The rows below come in pairs that one turn or mirror swaps. Which row does each named row swap with?
q_985: [ 26 -16   7 -15  -2  -5   6   7  20  -5 -10  -2 -16  -4  -7  -8  24  24
   2 -11 -31]
q_355: [ 11 -13 -26   2 -21  -6  13  -8 -19   1  -4  -7 -29 -30   7  -5  16  41
 -12  13  12]
q_610: [-30  -4  22 -39 -18  19   0  17  20 -10   1 -30   1  -3  10   4  11  26
  14  19  16]
q_324: [ 15 -17   5 -12  -6 -17   1   4  13   5 -12  -3 -11 -17  -6 -25  28  18
  -4  -7 -34]
q_325: [  2 -15 -59 -23 -28   3  -5  22  -6 -11  19  -6   0 -11  12  26  -2  26
  15  29  -5]
q_805: [-11 -10  -5 -11  -6 -10  20   4  15 -11  25  -9  -7  -7   8 -12  10  57
   4  24 -20]
q_364: [-16 -19  26 -42 -24  21   1  -5  18  -3 -13 -12   1 -13  18  11  12  14
  24  18   7]
q_872: [  6 -25 -14 -14 -53   7 -33  10   3  18  12 -15  -7 -17   8 -15  16 -10
 -22  24  -5]
q_559: [  5 -11 -18  -3 -18 -20   9  29 -18  12   2  27  23 -22  -8   4  -3  -1
 -27  21   6]
q_556: [ -7 -25  -3   8  11  -4  18   1  18  -9  -3 -13  13  17 -12  -3  17  12
 -24  30 -16]
q_781: [ -6 -25 -51 -10 -19 -11   1   8  15   8   2 -11  21  -1  24   0   8 -12
  32  30  22]
q_624: [  2  -9  -3 -10 -15 -23  14   9 -10  11  13  29  26 -31   1 -17  -5  -5
 -10  25   8]
q_294: [ 27  -3 -29 -43 -19 -14 -10  26  13   1 -12  -1   1 -21   6  14  12  -3
  40  18  -6]
q_428: [ 18 -49   1 -23 -15  -1   6  36 -10 -22   6 -18  17  24  17  -4  -1  10
  -1   3  24]
q_98: [ -8 -12   4  -9  17 -13  16   8   6 -21   6   0  -8  13   5  -9   8  48
   5  30  -1]
q_81: [-26  -6  -1 -20 -14  27  -3  25   0  17  25  -9  -3  -7  10 -34  15  -7
  -8  -4   8]
q_231: [-26  -6   2 -29  -5  30   5  24  -3  -6  14 -11  -3   1  16 -35  20  -4
   1   4  23]
q_948: [  9 -42  16 -24 -12 -20  15  45   0  -9  19 -14  33  10  -2   1   4  -1
 -15  22   2]
q_545: [ 12 -23   5 -14   3 -14  10   9  16 -13  -4 -11 -13   0  -5 -16  23  24
  -3 -17 -29]
q_895: [  9   1   5 -48  -4  -4  26  15 -29  -9   9 -30  -4   7  13  10  14   3
  21  38  -3]
q_533: [ 16 -18 -59  -1 -22 -16 -17  16 -14   1  11   2   1  -9  21  10  -3  11
  10  32   0]
q_822: [ -5  -5 -48  -5 -16  -6  -8   5 -13  10  29 -12  -1 -18  23  -3   0  16
  11  33 -28]
q_211: [ -1 -27   0 -31 -46  11  -3  46  13   8 -11 -12   5 -16   8   0  17   6
 -27  49  15]
q_373: [ 13  -8 -11 -50  -6  -4  15  22 -34 -18  17 -36  -6   4   9  13  20   2
  15  24   5]
q_311: [  6 -22  -7   8  -4 -12  22  12  23  -1  -5 -23  17  -1 -16   4  13  -6
 -22  47 -18]
q_74: [ 19 -21 -26  -4 -37  -5  29 -11 -25   5 -12  -6 -21 -29  15  -9  15  16
  -8   7  -1]
q_4: [-25 -27 -41  -3 -17   4  16   3  18   8   9   2   9   1  23   2  15   1
  21  22  34]
q_670: [ 12   4 -11 -43  -2 -10   3  15 -26  -1  26 -27 -14   9  15  16  14  21
  17  44   7]
q_677: [-19 -15 -38 -11 -17   9  13  11  18  13  12 -16  26   2  23 -13  14  -5
  33  15  23]
q_514: [ 27 -35  16 -20 -28 -35   6  45   1  -4  -7 -17  14   3  16  -6   7   9
 -20  13  11]
q_994: [  2 -33   8 -21 -10 -18  12  42  -5  -5  12 -17  16  21  25 -19   5  22
  12  -1  27]
q_333: [-19 -13   4 -36  -1  17  -3   8 -10  20  34  -7  -8  -8  20 -22   9  -2
 -13  -8  16]
q_995: [ -7 -24  -3   0  -6  -4  15   9  17  -2   5 -26  28  14 -10   0  24  14
 -35  37 -15]
q_701: [ 16 -14 -25 -52 -18  -6 -13  31   6  -3 -21  -5  -1  -6   6  22  16  -6
  36  17  -1]
q_215: [-17 -26 -12 -19  -6   7  18  12   9 -20  -6  -9 -13   4  17  16   7  55
   6  37  -3]
q_564: [ 33 -11 -30 -41 -31  -8  -7  29   9  -4 -17  -2   5 -13  12  16  16 -11
  28  34  -6]
q_630: [ 12 -25 -11 -22 -50   5  -5  30   4   9  -4  -3   5 -19  15 -13  25  -5
 -37  52   8]
q_388: [ -1  -9 -21  -7 -54   8 -21   6   3  22  12 -14   2 -27   9   6   7   1
 -23  16 -17]
q_942: [-28 -12   6 -27   1  13  13  14 -10  11  11  -8  -7 -28   6 -28   6   3
 -23  -5  16]
q_208: [ 17 -10 -36 -47 -25 -23  -9  26  12   2 -10   7   4 -21   9  21  10  -9
  29  25  -5]
q_765: [ 16 -13 -25  -8 -31 -18  31 -10 -17  20   4  -9 -23 -33  13  -5  17  18
  -7   6  19]
q_155: [ 14 -10   9 -10   3   2  14   2  14  -9  -7   1 -15  -5  -1 -27  25  17
   5 -13 -25]
q_638: [ 15  -1  -3 -42   0  -7  26  21 -27  -8  15 -41 -10   6  -1  19  15   8
   2  28  10]
q_434: [  8 -38  -8 -47 -38  -5  -4  39  -7  17   3 -25   3 -10  26   5   9  -3
 -27  40  17]
q_741: [ -5   1  -7 -21  -7 -13   9  26 -16   7   5  24  11 -14   5  -5  -3 -18
   1 -16  21]
q_795: [ 24 -14 -29 -45 -27  -8 -11  29   6   3  -2   1  -8 -18  16  14  13  -5
  44  19  -8]
q_584: [ -8 -35 -19  -9 -23 -12  18  21  -1   9  12  21  24 -25   6 -12  -4  -9
   2 -10  27]
q_769: [ -5 -24 -10  11   0  -8  10  20   8  -7  16 -31  21   7  -7   0  20   5
 -23  49 -17]
q_683: [ 12 -18  -5 -10 -37  15 -25  -4  -6  10   3 -27   7 -30   7   2   9 -10
  -8  14 -30]
q_106: [  5 -35  -2 -35 -29  -3  -7  34  -1   1 -10 -23   4 -36  10   5   7  10
 -33  46  23]
q_157: [-23 -16 -46 -15 -23   4   7   5  15  13   7 -10  27  -4  21  -3  13  -5
  24  15  30]
q_681: [  0 -26  -9   7 -14   4  20  13  17  -1  -7 -16  26   8 -12   6  21   9
 -34  43 -16]
q_656: [ 14 -17 -16 -13 -32 -18  32 -13 -18   8  -3   5 -20 -36  10  -9  26  22
 -13  10   6]
q_599: [-12 -24 -36  -7 -12   5  19   4  25  11   6 -11   9  12  20  -4   8 -14
  35   7  22]
q_490: [ 19 -17  12 -13  -2  -5   9  11  12 -11 -10   0 -20 -15 -10 -10  24  25
  -1  -2 -34]
q_761: [-32  -9  21 -39 -14  23  -8  16  15 -12  -3 -12 -11  -8  -4  -9  16   8
   5  24  22]

q_872 swaps with q_761
q_769 swaps with q_4
q_701 swaps with q_324
q_670 swaps with q_355
q_211 swaps with q_81
q_428 swaps with q_624
q_556 swaps with q_781
q_98 swaps with q_533

